Look-ups in named tables: a row name and a column name give one cell, copied from the table.

Table gos
	givisik	fut	tiv	lazum	rad	sek
denif	35849	41343	47811	41162	61233	42191
rin	55717	46299	36561	47240	52774	46802
zonakoz	68171	53374	45025	40847	47418	70786
ruvefal	37263	30020	44213	54447	62290	66924
zot	54641	64778	23753	34023	46581	81724
nugagid	41200	25325	48525	50608	54331	46766
nir	53958	37454	59174	67968	49361	75103
dafip	36426	25400	64424	61842	65304	70389
pusuma	49516	30921	43168	47881	57627	44327
lis	48315	33884	50639	63819	48908	33505
rolen	43878	19224	73133	80928	50997	72370
lupifen	56449	51004	46488	48508	38510	41032
nof	42207	43484	42633	47417	69560	39752

nof, rad -> 69560
dafip, fut -> 25400
lupifen, lazum -> 48508
nir, fut -> 37454
lis, rad -> 48908
rin, rad -> 52774
lis, lazum -> 63819
nir, givisik -> 53958
pusuma, sek -> 44327
nugagid, sek -> 46766
zonakoz, fut -> 53374
rin, fut -> 46299
nugagid, tiv -> 48525

fodo =
|  | gepu | sev | nafuve | vakim | fososu | lusi | suvavog |
|---|---|---|---|---|---|---|---|
| vure | -47.754 | -2.108 | -27.419 | -41.820 | -26.538 | -47.734 | -80.556 |
| begaku | -48.852 | 0.052 | -28.481 | -41.658 | -23.921 | -63.429 | -89.770 |
| sal | -47.801 | -17.976 | -26.117 | -38.270 | -22.425 | -48.016 | -50.743 |
| gos | 0.691 | -51.478 | -32.653 | -31.948 | -54.655 | -17.007 | -23.645 |
| zapof | -26.756 | -47.916 | -30.851 | -24.927 | -41.930 | -21.644 | -19.650 |
| medi | -8.511 | -30.887 | -21.894 | -40.794 | -38.365 | -21.239 | -55.755 |
| fet | -29.880 | -39.830 | -24.841 | -32.448 | -33.908 | -13.848 | -35.219 |
| mosomos | -4.744 | -73.075 | -55.531 | -35.721 | -38.496 | -20.830 | 66.923 |

What is the gepu of gos in fodo?
0.691
What is the vakim of sal in fodo?
-38.270
What is the sev of begaku in fodo?
0.052
What is the nafuve of zapof in fodo?
-30.851
What is the gepu of sal in fodo?
-47.801
What is the lusi of vure in fodo?
-47.734
What is the fososu of medi in fodo?
-38.365
What is the sev of medi in fodo?
-30.887
What is the lusi of medi in fodo?
-21.239
What is the nafuve of vure in fodo?
-27.419
What is the nafuve of medi in fodo?
-21.894
What is the gepu of vure in fodo?
-47.754
What is the fososu of vure in fodo?
-26.538
What is the fososu of zapof in fodo?
-41.930
What is the gepu of begaku in fodo?
-48.852
Row with the largest vakim: zapof

pebe:
|  | rupuf | leteb | rari | mevod | ginur | pim | degep | bimabez | lor |
|---|---|---|---|---|---|---|---|---|---|
| gom | 122 | 138 | 119 | 137 | 105 | 129 | 128 | 133 | 113 |
| dulir | 103 | 111 | 136 | 140 | 157 | 107 | 116 | 130 | 128 |
| fozemun | 118 | 79 | 110 | 134 | 98 | 107 | 121 | 111 | 99 |
| kateb | 127 | 98 | 120 | 152 | 98 | 141 | 126 | 123 | 74 |
| maz | 134 | 144 | 127 | 121 | 120 | 141 | 127 | 130 | 117 |
| pirev | 130 | 112 | 132 | 143 | 116 | 126 | 124 | 120 | 112 |
| ran | 127 | 146 | 132 | 126 | 126 | 124 | 125 | 151 | 110 |
| des | 144 | 188 | 141 | 106 | 225 | 143 | 128 | 129 | 143 |
| pefo | 134 | 87 | 127 | 115 | 43 | 110 | 121 | 117 | 151 |
| gal | 120 | 121 | 138 | 136 | 141 | 128 | 127 | 135 | 93 |
| miviga | 129 | 226 | 147 | 122 | 85 | 129 | 122 | 134 | 140 |

rupuf of des: 144
lor of gal: 93
pim of gal: 128
rari of fozemun: 110
lor of kateb: 74
bimabez of fozemun: 111
degep of fozemun: 121
mevod of des: 106
bimabez of pirev: 120
ginur of miviga: 85
mevod of fozemun: 134
rari of kateb: 120
ginur of maz: 120
rari of pefo: 127
lor of fozemun: 99
rupuf of pefo: 134
degep of miviga: 122
leteb of maz: 144
ginur of fozemun: 98
ginur of dulir: 157

